Rows swapped in pairs by one turn or mirror: which row each one swaps with:
The rows were stretched afterwards, more along some directions than others.
pife: [ -6  -9   8  15  -9   5 -18 -43   2  13  19   7  -4  19  -9  17 -13 -17]
Gegil: [ 18  15 -24   6 -37   3 -33   6   0   6   5  -4  -8  -5 -12  15 -17  -6]
pom: [  9  12  12 -20  -8  19  -5  -2   1  10  40  -3   9   8   6  -9  12   9]
maf: [-23 -32  17  16   6   9 -11 -35   2   9  14 -18  -9   2  -4 -31 -12   0]
vuve: [ 21  39   8 -33 -15  20 -23   3  10   5  23   9  -3  -9  -7  32   8  20]
Dida: [-24  -9   6  -9  -9 -15  23  10  12   3   1   1   7  -3  -1   5   4  -1]
Gul: [ -9  22  17  11  28 -14 -11  -8   5 -24  19  -7  -1  26   9 -19  -9   7]
suzu: [ -2   4 -10  11  22 -49  -7  25  -7   5   7  11  20  29  17   7   9   0]
doli: [ -4  23   7 -16  -3  -1 -17   3   8  -7  15 -16 -18 -10  -9   6 -11  11]
Nomu: [ -8  12   8 -25  -4   6  -5 -15   2   2  40  -8  -3  13   3   9   6   0]
musum: [ 12  29   8  19  18   6 -28  -9 -32 -14  32  -6  22  33  12  -3   2  14]
Met: [  3   3 -10 -20 -15  30 -16  -9 -14  10  -9  -6   1 -11   9  32  12   5]
bebeb: [ 27  28  22   7  14  27 -38  -9 -27  -3  43  -1  11  22   5   6  -2  12]
miga: [-20 -36  34   8   9   3  20 -29  30   1  17  10   9   2 -14 -18 -22 -13]
Beke: [ 18  28 -14  42   1  -9 -57   5 -32   5  24 -17  -7  23  -2  -9 -14   9]
bavem: [ -8 -36  -3 -19 -29   9  32 -10  35  26 -19  17 -10 -34 -15   8 -11 -25]
fidu: [ 14 -15  -8  23 -10  -7 -29  -1 -24  30  21   3  10  15   3   1  -6 -16]
nam: [-13  14   6  21   9  31 -27 -35  -8 -24  10   1   6  28  12  32  -4   5]
Tur: [ 30  18 -12   9 -12   5 -35   4 -18  19  10  14 -10   5  -7  23  -4  -7]
fetok: [ 18  36 -11  -1   0  24 -31 -12 -19  -8 -12   2  -6  11  11  46  -5   7]
zuvi: [  2   5  16   1  29  -6 -16  12 -19 -10  25 -16  10  16  21 -37   4  12]
Garas: [-12   4  14 -21   7   4   9 -14  30 -18  22  -6   5 -12  -8  -8 -19   5]
vadid: [  0  26  -2 -11 -10  20  -7 -10 -17   3   0  -5   5   1   3  27   3   7]
duzu: [-14   1 -23   6 -34   1  -2 -14  18   4 -17   7 -11  -5 -23  33 -18 -18]
Dobu: [ 22  40   1 -31   8  21 -11  -5   0  -4   0  19 -14  -4   9  42  13  20]
roru: [  3  -1  11 -40 -19  30  14 -26  12  10   0   9  11 -14   3  47  16  -6]
ner: [  0 -18  21 -13  12  12   2  -2   4   2  24  -8   1  -1  16 -20  11  -6]
pina: [ -4  -6  18  -7 -17  44 -19 -49  -5   3   8 -10  -2   5  10  13   8   5]
Zevu: [  2  11  10  16  10  -6 -13 -11   6 -13  20   5  -6  24   1   1  -3 -11]
girip: [ -8  10 -20 -11 -10 -21   6  15  12  -1 -25  10   3 -15 -15  25 -17  -4]
Dalu: [ -7  10  -4   7  23 -13 -30 -12 -20 -29   4  -4  12  34  14  -1   0  12]
sig: [-10 -37  26 -11  -3  24  16 -37  18  25   1  10  -7 -13   2   1   4 -12]
zib: [-35 -45   4   1  -9  24   7 -23  17  -7   5  -3   3  -9  -6  -3 -17 -14]
Pova: [ -2  23   2  -1  -5  12 -14  -8   2 -12  33 -25   5  15  19 -13  -6   7]
zak: [ -3 -22  13 -32   3  15  30  -3  16  18  -7  15  -3 -23  12   2  15   5]
sekun: [  8 -18  13 -16 -30  15  22  -4  40  20  13   7 -11 -35 -19  -4 -20 -24]
konit: [ 32  37  -3 -14  -3  36 -33 -18 -28   6  -3  14  -6   6  12  51  17  10]
nal: [-19   0   6 -35   8 -10  24  14  35 -11   4   2  -5 -13  11 -16   2  14]
Lurur: [-19 -39  -8  11 -16   5  13 -19   3  11 -24   8  -1  -1  -9   3 -18 -23]
tivif: [ 19  22 -29 -11 -45  -8  -4  11  10  11   1  19   3  -8 -26  50 -12 -23]
vak: [  2  15  18 -39  21   8  -5 -10  19 -11  13  10   8   3  10  15  14  22]
ruzu: [-18 -11  -7 -17  -9 -17   9  16  13   0 -16   2   0 -12   2   1   6   9]
Kez: [ 10  47  17 -32  34  23 -24  -3 -23 -23  18  -4   3  21  42  12  35  45]
kaga: [  8  56   4 -37 -14  32 -22  -4  -1 -12  18 -15 -15  -5  14  33  16  31]
limig: [ -8 -17  29 -34 -16  26  14 -16  22  20  17   6   6 -18  -3   1  14   8]
kesu: [ -9  -4   4  33   4 -25 -12  13 -20  10   6  -8   6  20   3 -17  -1   1]
Zaf: [  4  48  -3 -34  -3  -1 -13  18   3 -15   8  -3  -5  -7   3  40   7  21]
Sini: [ 25  14  22   4   9  28 -27 -29 -25   1   8  15   3  16   5  25  12   2]

Gegil swaps with pina
zak swaps with Dobu
ruzu swaps with kaga
Kez swaps with nal
Tur swaps with sig

